(in the rows, 128 means zero)
Each named turn below is shown by a few rows before and after it. Which turns, in which order, take the first row of each later pair to the second? The first pair is answered.
H (before |-> after):
[105 145 109 130 109 126 116 147 109 139 108 114 148 139 122 112 109 105
 119 134 100 125] |-> [109 137 110 128 115 118 121 145 110 147 108 119 147 143 118 111 105 107
 120 125  94 124]
[126 118 117 119 121 137 140 106 137 120 156 121 146 113 145 124 146 148
 144 127 157 128] |-> [117 137 131 130 117 137 127 107 131 101 142 128 137 119 140 115 139 143
 127 122 165 137]
[142 101 116 109 154 126 141 115 120 160 126 130 119 139 108 135 112 122
 153 111 105 114] |-> [140 118  84 101 136 154 130 119 122 130 128 101 112 123 115 133 118 107
 155 131 136 129]
[111 128 105 146 105 120 107 144 122 134  91 116 147 143 123 101 123  99
  54 138  98 167] |-> [117 106 116 136 125 103 124 137 121 166  97 129 153 148 124 106 121 108
  68 124  65 156]
V (before |-> after):
[144  79 113 167 202 147 159 120 118 143  95  84  89 153  83 110 124  92
 172 160 129 127] |-> [123 104 135 198 188 146 150 124 114 117  72 100  81 157  80  90 115  82
 138 162 142 143]
[132 149 160 124 128 143 117 119 132 100 115 129 129 120 125 110 130 125
  92 132 156 150] |-> [130 143 155 112 133 137 112 115 144 106 136 141 140 117 139 120 130 145
  85 132 157 142]
[123 131 174 169 135  99 132 117 114 112 103 174 122 148 123 125 112 140
 110 103 115 122] |-> [118 127 171 154 136  99 125 114 126 116 118 184 125 141 139 122 115 156
 105 101 118 116]
[119 138 160 142 160 119  96  79 131 131 129 185  75 158 137 140 124 149
 120  94 143 106] |-> [119 134 150 132 165 118  99  78 129 140 141 183  80 158 145 146 127 152
 134  94 140  97]
N (before |-> after):
[134 136 139 137 126 126 122 132 135 115 103 122 119 131 116 128 131 125
 128 127 119 111] |-> [131 134 146 131 131 126 113 128 136 120 108 134 117 133 122 125 130 133
 130 123 120 108]
[131 145 108 128 110 146 120 134 130 106 131  93 132 129 129 131 128 109
 128 145 161 138] |-> [134 138 113 121 129 149 102 115 132 113 147 127 120 132 143 132 133 128
 134 133 172 122]
[141 127 153 100 115 142 110  98 146 110 146 151 131 109 158 128 160 148
 102  94 143  90] |-> [146 132 145 119  70 142 143 136 151 107 125 109 159  99 139 124 142 100
  89 110 119 114]
[118 100 133 114 125 104 146 120 153 155 130 131 172 126 123 123 126 134
 106 132 103 118] |-> [126 108 110 139 132 130 147 117 135 145 106  92 150 129  93 127 125  89
 135 138 108 128]
Pairs:
Each pair is 2 to 4 turns apart.
[116  75 125  72 133  88 161 110  87 180 142 119 146 123 124 120 134 132
 145 136  73 129] |-> [113  89 130 105 176 109 112  78  67 163 121 138  86 141 116 121 143 129
 174 124 101 112] | N, V, N
[157 144  99 167 163 110  87  79 149 151  93 167  56 147  92 134 159 119
 172 108 159 101] |-> [162 144  94 190 145 115 111  99 140 147  71 130  60 144  71 129 151  78
 174 121 145 119] | N, N, N
[138 113  59 105 134 184 123 127 123 124 147  61 105 111 115 138 146 105
 168 146 158 121] |-> [128 106  95  68  89 144 152 158 161 133 182  91 179 100 144 127 139 146
  97 142 131 127] | N, N
[129 150 148 167 165 141  90 102 103  96 102 165  65 155 114 110 123 121
 137 110 148 116] |-> [130 154 140 180 150 148 107 117  95  95  79 129  74 150  93 110 119  93
 137 118 144 131] | N, N, N
[153 143 162 129 119 101 107 143 142 125 148 166 132 154 163  97 110 172
 109 113 115 112] |-> [156 127 162 128 140  97 112 133 125 147 141 164 119 166 145 103 111 170
 137 107 101 110] | N, N, H, N
[ 93 129 163 118 132 102  82  92 121 143 161 202 134 127 152 156 131 174
  93 117 123 126] |-> [114 129  81 109  74 140 121 143 130 119 162  86 161  89 129 168 132 105
 117 173 141 171] | H, V, N, H
[109 131  94  72  92 128 139 142 147 105 154  93 152 109 145 138 137 157
 117 170 189 142] |-> [121 118  72  75 117 141 139 134 137 116 146  80 137 115 133 149 138 138
 155 170 180 131] | V, N
[119 148 138 114 118 112 115 126 120  99 144 137 124 125 155 142 134 126
 122 138 150 135] |-> [126 147 147 140 139 109 115 119 107 108 121 141 106 137 137 135 128 119
 135 127 133 127] | N, H, N, N
[134  79 135 105  73 131 165 108 151 155 179 137 199 123 132 125 147 168
 122 108 132  94] |-> [136  93  99 106  59 153 159 120 152 130 171  96 187 108 130 129 154 148
 143 129 169 108] | H, V
[178  85  87 123 109 112 177 149 120 171 150  83 156 128 108 140 104  74
 170 143 110 153] |-> [142 115 111  87 128 122  89 105 138 124 201 178 122 124 174 121 135 170
 125 125 195 120] | N, H, N
[128 120 143 106 144 123 108 103 126 137 164 180 102 127 140 147 133 170
 120 119 132 110] |-> [152 118  89 119 119 147 150 133 119 131 143  88 110 112 113 162 133 105
 159 151 125 138] | H, N, V, N
[157 113 149 160 163 101 116 103  94 183  86 140  62 139 106 109 117  81
 161  87 100  89] |-> [162 126  72 131 136 150 109 118 105 146 102  70  59 103 111 127 138  62
 185 130 154 110] | H, H
[165  74  69 123 109 139 190 152 202 118 142  64 136 105 130 158  93  83
 164 169 135 132] |-> [149  86 100 129  80 117 203 170 213 109 136  82 159  99 137 145  87  87
 121 167 120 146] | V, N, N, N
[138 112 121 141 105 111 163 140 125 140 105 109 145 123 100 131 117 107
 147 129  92 122] |-> [125 109 131  95 119 102 126 116 141 142 154 162 144 125 142 133 130 170
 127 115 121  95] | H, N, N
[ 96 132 112 142 106 156 130 137 153  70  93 107 105 118 131 128 140 103
 130 162 163 160] |-> [106 107  96  92 129 148 118 119 163  98 143 128 113 113 157 147 158 155
 150 157 183 133] | V, N, V, V
[124 170 185 123 135  99 128 136 170 129 155 177 154 116 169 112 150 138
  89 105  85 128] |-> [132 199 138 167 134 151 121 147 143  88 106  99 106 106 125 114 151  63
 139 126 118 155] | N, V, V, N
[144  98 111  91 119 123 173 140 146 158 143 112 161 117 125 157 123 134
 146 136 103 124] |-> [146 117 113 138 132 143 165 134 123 138 101  92 124 126  97 153 123  95
 167 137 111 139] | N, V
[133  98 135 109 125 121 139 123 140 151 140 135 139 146 134 126 132 152
 121 121 116 106] |-> [142 101 114 127 140 143 129 120 127 142 112 106 111 145 113 131 139 125
 156 130 122 116] | N, N
[144 109 146 141 141 114 136 123 122 163 129 137 119 146 103 127 125 135
 151 117  91 109] |-> [151 117 113 142 126 140 139 134 115 142 122  93 111 127  93 130 130 107
 168 139 117 129] | H, V
[128 141  89 155 115 166 152 160 130 110 119  65 149 109 106 111 136  59
 141 143 128 170] |-> [113 131 179 182 137 107 150 145 120 143 105 158 161 143 102  97 113  89
 101  99  76 151] | H, H, V
[147 107  99 124 146 124 155 126 118 165 143  92 132 118 101 146 120 106
 175 129 107 119] |-> [116 132 127  96 104 103 135 136 151 126 171 140 170 103 146 130 124 156
  93 134 131 126] | H, N, N
[103 140 186 153 149  89 112 116 129 123 120 193 126 156 138 104 112 163
  81  91 111 118] |-> [121 137 159 160  98  88 174 163 139 130 105 118 170 134 111 107 101 103
  79 120  77 153] | V, N
[144 164 128 179 159 163 106 106  98 137  55  74  64 146  71 135  98  68
 165 120 126 156] |-> [101 184 192 145 161 136  51  79 123 120 110 181  68 147 142 115 112 171
  88  92 164 130] | V, N
[121 157 156 147 109 100 127 147 159 133  91 162 134 133 144 113 134 117
  95 118 101 157] |-> [128 136 141 107 117  96 120 136 172 148 131 169 146 128 164 127 144 147
 104 117 105 144] | V, V
[142 149 168 152 128 137  91 113 128  89 100 129  96 131 143 153 117 126
 105 136 136 104] |-> [151 115 160 114 147 118 108  97 134 139 126 139 112 134 148 163 119 153
 130 124 114  84] | V, H, V
[126 104 110  88 175 128  92  74 147 177 127 142 128  96  94 181 121 169
 124 114 120  83] |-> [132 101 113  99 122 110 144 125 164 183 111 106 177  83  75 173 100 135
  86 126  74 109] | N, V
[139 101 129 101 131 112 162 129 130 173 123 119 158 125 102 146 117 111
 130 111  93 119] |-> [138 106 128 129 161 127 136 105 113 160 106 124 112 140  92 148 126 107
 162 112 112 113] | V, N
[109 180 134 152  96 142 131 147 132  81 116 115 129 117 117 124 130  96
  99 148 166 134] |-> [108 174 148 124 106 126 104 126 141  86 146 161 128 119 142 124 139 143
  91 138 175 112] | N, N
[159  72 144  63 111 139 143 119 159 149 153  90 166 105 105 153 113 168
 100 154 128 124] |-> [168  77 124  85 103 148 146 131 144 140 131  56 159 109  90 162 110 133
 118 163 122 144] | N, N, N, N
[ 74 125 156 180 137 139  96 113 120  91  83 170 106 148  77  96 132 117
 105  88 111 130] |-> [ 73 128 165 177 115 132 115 128 126  95  90 169 129 143  81  89 122 118
  89  91  98 144] | N, N
[138 151 134 151 108 142 104 109 122 104 103 152 112 127 127 107 125 126
 109 116 155 136] |-> [137 153 138 154  94 135 117 120 130 108 102 140 124 123 123 108 123 122
  92 120 146 140] | N, N
[124 135 138 107 167 114  98 112 136 130 152 169 114 136 157 134 132 174
 136 105 159 108] |-> [143 139  90 120 104 135 157 165 141 120 127  72 148 109 125 144 122 100
 133 142 146 156] | V, H, N, N
[105 131 100  76 100 167  91 137 126  85 161 121 113 110 147 132 161 142
 113 140 185 123] |-> [114 119 151 166 101 124 143 161  98 120  79 115 119 152  84 114 121  74
 109 118  86 149] | H, N, H, N
[119 124 146 153 109 120 132 133 125  95 109 115 129 123 123 117 127  99
 109 127 126 148] |-> [112 120 154 138 126 108 109 108 130 106 135 157 126 129 144 121 138 136
 108 114 136 130] | N, N
[107 210  97 140 114 172 110 161 161 121 186 143 130 121 194 109 165 148
 103 120 209 110] |-> [101 197 154 145 109 124 137 167 166 150 185 190 160 139 193  96 145 160
  73  93 158 105] | N, H, V
[104  86 194 135 118  55  99 103 146 178 152 207 134 162 136  81 108 197
  77 119  93 131] |-> [126  97  51  79 123 155  66  91 151 130 188  95  88 118 149 120 152 176
 165 185 209 137] | H, V, H, N
[143 123 119 135  99 165 126 159  94 100 120  72  83 119 114 177 176 120
 122 148 171 187] |-> [160  67 132  97 136 121 152 139  98 184 154 106 117 140 122 198 175 167
 149 122 115 150] | H, H, H, N
[132 118 102 151  92 125 183 134 114 163 123  81 137 114 111 114 126  75
 159 140  96 119] |-> [124 125  79 103  79 136 160 128 137 140 163  87 153  92 144 118 143 121
 139 152 148 112] | N, N, H, N
[126 182 167 164 110 123 104  96 137  89 108 176 163 127 154 104 140 109
 107  89 173 136] |-> [135 179 139 167  81 132 133 120 137  81  97 126 176 115 141 108 138  72
 117 107 164 156] | N, V, N
[132 121  92 131 111 149 137 162 117 120 141 111 136 109 136 152 142 130
 174 147 163 154] |-> [124 101 148 131 145 112 123 134 108 148 146 179 135 136 151 151 142 169
 163 117 134 124] | N, H, H, H
[142 104 116 126 118 152 148 103 111 156 110  96 135 115 104 140 149 100
 174 120 123 125] |-> [140 107 120 121 104 143 159 120 119 164 116  98 150 111 104 134 149 102
 164 121 116 134] | N, N, N
[128 129 103  81 148 184 115 125 134 139 196 189 121  80 184 155 128 174
 133 143 131 122] |-> [136 124  93  93  98 174 175 175 137 142 174 127 169  66 155 152 110 120
 119 160  88 155] | N, V
[142 126 101 110  81 127 184 172 139 138 139  70 180 112 118 137 119 106
 118 147 116 147] |-> [112 156 130 135  56 128 150 171 145 104 129 102 171 113 128 115 118 117
  72 143 142 150] | H, V
[155 104  79  85 139 160 117 103 151 120 144 108 103 102 138 123 144 155
 166 109 167 119] |-> [154 110  81 107  96 149 165 145 153 109 117  72 144  93 119 114 125 111
 139 120 135 155] | N, N, V
[129  90 134 100 129 129 131 119 155 172 168 143 139 118 153 124 112 153
 116 128 104 120] |-> [126 104 153 153 110 120 150 141 145 163 120 123 133 127 122 109  94 107
 103 129  74 145] | N, H, H, H
